One turning vector, and how many steps it has turned
The counts run from 0 to 596.
[ 89 106 110  72 103 100 136 174 128 115 164 138 127 142 175 179 181 131
 131  98 136 138  96 113 113 171 115 148 151 158 151  98 153 120 129  97
 119]	588
[ 90 129  92 100 137 122 118 186 119 145 151 113 114 121 172 178 155 134
  85 124 118 134  97 128 114 163 112 134 138 178 113 100 178 140 132  99
 123]	127
[109 117 110 143 117 124 117 219 120 145 127 116 125 117 125 110 145 124
 112 110 131 179 112 122  93 164 141 159 121 135 124 110 141 189 116 104
  88]	104
[136 127 149 152 111 132  76 166 152 151 152 120 158 123 138 166 144  87
 166 153 165 128 125 149 146 127 117 134 131 114 148  72 135  71 140 177
 137]	199
[ 97 175 126 125 112 152 158 179 173 130 157 122 122 106 144 163 144 136
  83 113 135  92 134 149 153 151 115 132 126 130  56 121 180 143  95 104
 146]	23
[120  95 120 169  86 158 119 211  91 147 137  93 153 109 158 169 128 139
  95 124 105 137 105 133 134 116 160 145 142 162 109 114  86 105 139 111
 121]	543
[115 134 159 135 116 149 177 159 139 115 188 114 151 156 152 164 125 125
 149 117 166 113 106 148 119 118 107 127 139  85 106 148 187  83 147 162
 151]	238
[116 146 132 149 144 175  74 169 140 172 176 100 144 120 160 123  96  96
 122 165 168 135 113 129 134  85 130 145 109 102 119 133 131 116 137 170
 121]	206
[124 134 110  93 135  95 126 177 128 123 153 136 110 130 146 160 168 110
 173 104 169 143 114 129 120 185  97 119 147 166 158  98 173 109 121 137
 114]	592
[123 148 122 152 108 151 109 180  84 164 123 110 122 101 103  93 109 103
 152 101 147 155 144 108  98 105 161 156 135 147 113 137  85 181 106 148
 102]	309
[106 131 146 124  84 157  49 158 149 172 149 106 139 117 159 149 143  92
 137 172 158 143 146 142 111 109 125 120 112 102 106  84 139  92 124 152
 114]	203
[107 123 106 170  74 149 104 190 113 153 135 105 147 109 163 153 143 137
 121 107 122 121 118 104 129 122 175 152 146 169 107 112  80 104 131  98
 129]	315
[125 199 148 100  74 132 140 123 147 130 142 111 109 113 102 141 142 106
 173  84 169 126 175 151 132 154  98  99 131 142  85 122 141 139  88 122
 107]	264
[121 118 146  58 168 114 139 158  80 138 158 120 106 126  97 110 127 106
 120 125 167 145 113 121  99 128  79 108 132 167 124 130 178 177 118 159
 102]	141
[103 158 157  96 100 150 164 140 137 122 193 125 122 156 132 113 136  92
 181  98 174 129 147 141  95 119  98 122 132  77 124 173 161 130  98 146
 102]	241
[129 112 131 137  79 148  89 175  69 158 126  94 131 110  87 111 110 103
 126 113 131 163 158 139  97 120 147 134 122 150 119 131  81 174  97 128
  69]	537
[130  92 166  39 123 115 146 148  78 140 168 138 141 150  81 137 118 105
 136 124 160 120 109 138 121 106  85 109 140 156 147 121 136 144 134 162
 122]	157
[106 115 107  86 158 128 151 158  79 135 191 122 120 155 170 142 145 123
 157  91 150 132 104 104  93 108  99 113 154 142 156 165 142 108 131 133
 108]	590
[111 154 139 124 100 169 139 163 119 137 150 104 127 104 134 183 113 130
  75 117 125  90 143 158 153 133 110  97 130 164  64 141 142 120 100  95
 128]	499
[131 102 137 142  68 136  81 184  99 151 102  98 124 102 105 142 147  99
 130 117 128 150 155 141 116 135 137 130 123 157 105  87 107 151 106 120
  89]	536
[107 188 148 120 154 154 172 161 136 142 180 120 129 114 115 104 109 109
 111 108 155 114 140 143 132 117 119 142 119 126  99 175 160 181 100 127
 134]	21
[107 153  88 135 159 118 111 189 127 141 160 133 107 105 189 149 157 145
 110 117 139 116  96  86 122 146 117 157 139 180 114 113 159 135 136 108
 144]	355
[107 155 142 120  79 156 141 161 100 150 148 117 153 114  98 121  91 121
 122  79 121 124 138 118 134 107 160 142 139 161 103 161  58 170  96 126
 110]	293
[ 98 107 125  56 143 138 141 171  83 132 188 131 147 134 146 183 110 138
  85 118 132  94  93 114 146 121  98 122 142 169 130 124 135 116 131 134
 141]	150
[113 134 147 136 110 136 110 170 154 147 169 131 135 138 102  99 136  96
 132 142 163 150 138 156  92 125 125 152  99  71 110 145 172 186 113 150
 117]	453
[ 85 141 147 127 115 133 157 185 168 132 182 148 155 154 129 128 146 116
  99 102 123 137 101 159 115 144 141 183 118  82 125 155 142 168 117 121
 122]	461
[129 127 151  99 138 153  61 148  95 175 170 110 144 114 138 137 103  88
 135 160 163 116 131 136 133  66 105 112 118 145 127 119 101  94 124 174
 129]	182
[109 108 100 148 101 117 113 215 123 133 137 124 130 115 157 151 144 120
 112 110 117 158  99 112 117 177 155 170 142 156 152  94 128 144 130 107
 114]	564
[108  93 125 141 109 105 127 177 101 137 143 114 105 132 172 163 182 159
 160 116 150 138 120 106  74 126 124 136 146 147 126 117 159  83 145 127
 139]	343
[ 93 118 112 162  85 166 128 186  80 153 157 101 140 112 151 127 107 139
 106 125 126 120 108 101 100  86 172 149 143 150 120 148  77 137 133 124
 129]	314
[ 98 163 124 182 136 151 121 208 179 148 173 131 149 128 179 157 134 111
  88 131 139 110 108 148 141 133 133 154 115 108  90 135 178 112 123 121
 148]	459
[108 183 137 106 108 154 185 163 119 113 169 116 146 115  90 125  75 116
 114  79 135 108 130 121 163 133 132 136 139 153 106 147 113 166 101 130
 128]	273
[139 174 148 139  72 143 125 174 116 150 111 102 123  87  86 123 114 113
 142 112 159 137 169 129 156 141 137 128 124 175  80  76 113 156  96 143
 118]	288
